102,102,108,137,110,103
104,105,108,135,112,104
115,111,114,139,114,114
out 102

131,129,142,100
110,123,135,117
118,132,144,106
out 129

134,129,143,120,100,110,125
118,140,130,119,128,132,124
128,115,114,145,153,142,133
out 129

132,124,122,157
125,130,127,135
125,126,127,127
out 124

114,132,113,111,132,122,130
122,127,138,143,113,121,145
110,153,108,130,146,149,143
out 132

111,113,132,157
111,141,105,120
137,124,127,112
out 113

109,152,143,105
107,156,145,103
119,140,135,118
out 152

129,132,140,120,138
115,115,138,145,133
119,129,113,104,109
out 132

147,138,129,151
131,132,138,126
145,128,125,127
out 138
---
Input:
136	133	124	125	131
127	126	128	129	128
104	118	139	136	121
Output: 136, 121

Input: 110	132	137	156	152	155	141
Output: 110, 141

Input:
143	100	136	133	152	137
146	112	129	136	154	114
Output: 143, 114

Input: 118	138	105	116
Output: 118, 116

Input:
139	135	122	138
145	142	141	135
111	132	155	128
Output: 139, 128

Input: 113	102	117	127	109	125
Output: 113, 125

Input: 116	123	142	137	99
Output: 116, 99
---
[104 107 109 104 100 106 103] --> 107
[136 142 115 142 114 152] --> 142
[144 116 152 158 116 125] --> 116
[117 119 131 115 147 153] --> 119
[114 136 119 155 127] --> 136
[137 124 133 150 126] --> 124
[146 151 156 109 150 147] --> 151
[141 128 139 134 102] --> 128
[155 139 113 132] --> 139
[152 140 131 120 144 129] --> 140
---
153  127  133  124  126  131  130
153  130  121  133  131  123  125
gives 127

117  134  142  157  117  158
126  141  101   99  142  134
gives 134

150  116  100  104  102
129  148  149  144  120
gives 116

132  127  130  127  121  129
138  117  138  130  105  137
gives 127

127  135  145  130  113
137  151  127  138  113
gives 135

125  118  120  121  118  119
135  149  140  140  131  114
gives 118

118  123  124  124  146
102  120  130  126  133
gives 123

105  115  128  139  132
107  110  124  131  127
gives 115

101  102  104  112  124  138  151
116  115  118  125  134  141  143
gives 102
---
Q: [103, 117, 148, 146, 110, 122]
A: 148, 103
Q: [135, 120, 106, 154, 135]
A: 154, 106
Q: [134, 119, 133, 138, 151]
A: 151, 119
Q: [140, 136, 150, 147]
A: 150, 136
Q: [152, 138, 119, 108, 156, 158]
A: 158, 108
Q: [137, 126, 110, 143, 136, 131, 150]
A: 150, 110
Q: [134, 143, 150, 131, 139]
A: 150, 131
---
111  109  133  126  100  141  114 -> 126

106  144  141  133  125 -> 141

107  124  105  125  132  132  126 -> 125

155  148  119  123  104  118   99 -> 123

140  119  141  140  135  102  112
149  114  119  128  124  123  109
156  135  132  127  122  130  106
-> 128

127  130  140  150  149  122  126 -> 150

139  150  108  145  118 -> 108

142  119  150  109  114 -> 150

109  152  150  143  141 -> 150
---
[143 148 135 100] gives 143

[120 136 149 134 123 108 150] gives 149

[116 130 125 137 153 120 140] gives 140

[158 145 129 128 126 117 129] gives 145

[[113 150 124 134 119]
 [142 131 128 135 138]
 [123 144 112 133 133]] gives 144

[[133 118 106 135 135]
 [107 114 108 123 129]
 [116 130 137 142 119]] gives 137

[[113 130 146 124 133]
 [133 109 121 140 149]] gives 146
---
[108 128 158 148 127 132 128] ans = 132

[[130 155 100 130 148]
 [102 114 144 101 148]] ans = 101

[[130 146 146 106]
 [121 146 142 107]
 [141 114 134 152]] ans = 134

[109 124 133  99 143 131 127] ans = 131

[156  98 143  99 144 154] ans = 144

[128 126 136  98 141 141] ans = 141

[122 128 129 116 124 157 130] ans = 157

[124 146 134 138 138 153] ans = 138

[[139 107 140 136 109]
 [109 128 134 106 149]
 [103 127 137 101 154]] ans = 101
---
[[143 120 135 146 157]
 [109 112 105 135 132]
 [142 140 106 148 156]] >> 156

[[141 113 121 135 145]
 [117 150 133 128 111]
 [123 108 143 151 132]] >> 132

[[118 130 131 124 132]
 [131 135 132 134 126]
 [151 129 112 139 138]] >> 138

[[130 113 103 130]
 [138 123 103 114]
 [144 116 142 125]] >> 125

[[148 146 148 147 144]
 [106 128 106 126 132]
 [129 130 129 130 131]] >> 131

[[112 119 145 103]
 [140 116 139 143]
 [146 123 130 150]] >> 150

[[123 137 151 122 151 121]
 [117 143 111 158 110 117]
 [127 135 109 152 108 128]] >> 128

[[124 135 135 114 136 133 115]
 [128 107 119 139 122 113 149]
 [121  98 110 136 126 105 156]] >> 156
---
(155, 124, 133, 130, 148) ==> 155
((152, 154, 153, 117), (105, 102, 105, 156), (109, 108, 110, 153)) ==> 109
((131, 106, 131, 124, 134), (141, 139, 120, 139, 119)) ==> 141
(147, 131, 115, 103, 102) ==> 147
(145, 146, 128, 104, 117, 133) ==> 145
((124, 122, 113, 150, 117, 138, 111), (121, 104, 108, 102, 115, 145, 112)) ==> 121
(113, 107, 108, 125, 138, 110) ==> 113
---
[[134 141 106 139 146]
 [140 134 109 150 155]
 [141 132 120 151 158]] gives 120

[[127 129 119 126 133 132 123]
 [128 140 101 146 128 123 109]
 [125 129 127 126 129 130 126]] gives 129

[[142 124 129 146]
 [142 124 129 146]
 [116 101 116 123]] gives 101

[[142 138 139 138 135 121 110]
 [114 120 131 131 116 136 150]
 [140 134 117 120 144 120 114]] gives 144

[[128 112 145 128]
 [127 101 155 128]
 [129 135 122 128]] gives 135

[[143 134 123 151]
 [140 133 121 136]
 [129 128 127 128]] gives 128
---
123,120,145,144,145
131,127,145,136,145
146,152,131,117,131
-> 131

123,118,135,134,147
108,135,137,129,150
-> 108

151,138,130,128,135,128,131
116,145,134,128,111,108,121
-> 116

137,140,125,138,137
146,147,115,146,146
156,151,103,156,155
-> 146

105,132,126,112,143,111,135
129,122,115,126,144,125,108
136,137,134,146,117,124,138
-> 129

103,116,128,110,103,125,127
158,142,128,150,157,131,130
-> 158
---
[107 131 140 112 103 129 142] out 103
[101 108 125 127 153 123 137] out 153
[145 118 102 134 107 112 148] out 107
[102 130 141 123 143 135 119] out 143
[129 132 157 138 133 129 123] out 133
[129 132 127 127 157 130  99] out 157
---
[[124 124 154 123 104 111]
 [124 124 140 123 118 121]
 [124 124 135 123 118 122]] value 118

[107  99 106 145] value 106

[144 138 155 145] value 155

[157 105 140 142 127 117] value 127

[150 134 108 143 139 126 152] value 126

[135 143 116 107 114] value 107

[[133 141 128 120 132 118]
 [141 140 139 134 127 101]] value 127
---
[[117 125 130 130 121 124 139 106 124]
 [135 138 131 127 125 131 126 121 120]
 [118 124 124 125 127 127 137 119 116]
 [116 113 116 124 126 124 136 110 127]
 [113 140 139 135 118 127 149 106 108]
 [120 115 115 122 128 127 135 117 123]
 [143 121 121 119 127 132 114 120 136]
 [129 137 128 127 122 127 129 114 125]
 [102 136 128 131 125 124 157 112 102]
 [116 120 112 118 134 130 142 127 110]] 120

[[132 132 116 132 132 116 132 116 122 132 132 132 132]
 [115 115 147 114 114 147 115 147 151 114 114 114 114]
 [131 131 133 131 131 133 131 133 135 131 131 131 131]
 [127 127 147 127 127 147 127 148 146 127 127 127 127]
 [116 116 145 116 116 145 116 145 149 116 116 116 116]
 [138 138 129 138 138 129 138 129 128 138 138 138 138]
 [153 153 123 153 153 123 153 123 118 153 153 153 153]
 [151 151 135 151 151 135 151 136 128 151 151 151 151]
 [126 126 133 126 126 133 126 133 137 126 126 126 126]
 [150 150 124 150 150 124 150 124 120 150 150 150 150]] 150

[[136 114 131 137 135 133 137 124 121 135 118 111 141]
 [116 105 131 114 105 136 135 124 139 113 107 130 120]
 [109 149 124 113 122 109 133 137 106 121 117 128 136]
 [119 104 114 146 145 110 144 105 152 118 123 114 135]
 [123 114 132 135 145 119 118 149 135 105 117 136 112]
 [123 112 117 113 146 111 125 131 128 108 127 146 131]
 [112 120 137 117 112 109 116 120 145 125 136 130 119]] 120

[[148 125 128 133 132 119 148 145 136]
 [144 114 137 144 140 111 138 141 126]
 [138 129 122 128 126 124 141 140 140]
 [154 121 131 137 135 113 148 147 132]
 [111 146 118 110 114 150 114 117 131]
 [140 112 139 145 142 112 137 137 123]
 [137 138 111 120 117 128 142 139 149]
 [113 146 117 110 113 148 117 119 132]
 [118 145 105 111 108 140 122 120 143]
 [143 113 137 144 141 111 138 140 125]] 113

[[118 135 102 157 109 146 102 109 106 138 138]
 [128 156 153 125 144 148 134 142 135 107 125]
 [122 139 148 141  99 110  99 136 137 122 121]
 [147 109 122 140 124 129 131 127 121 149 103]
 [129 141 104 123 105 143 108 102 112 104 155]
 [103 116 103 142 155 136 135 105 108 110 141]
 [155 110 154 147 102 120 146 127 119 125 155]
 [102 144 119 152 139 129 121 127 153 137 144]] 144

[[131 120 114 112 130 139 130 111 142 117 139]
 [142 105 108 105 107 137 139 116 137 121 139]
 [130 123 117 114 132 139 130 110 143 118 139]
 [132 117 110 112 128 140 130 113 143 116 139]
 [133 107 102 106 119 141 132 115 142 112 141]] 107

[[119 134 140 138 125 130 140 130 131 128 135 133]
 [136 128 114 116 128 133 126 137 135 126 129 138]
 [146 136 115 150 116 144 124 126 123 130 127 122]
 [147 115 136 141 131 119 121 126 121 129 129 130]
 [123 126 142 130 153 127 125 127 126 130 131 124]
 [132 121 128 116 112 132 129 122 122 127 112 136]] 121
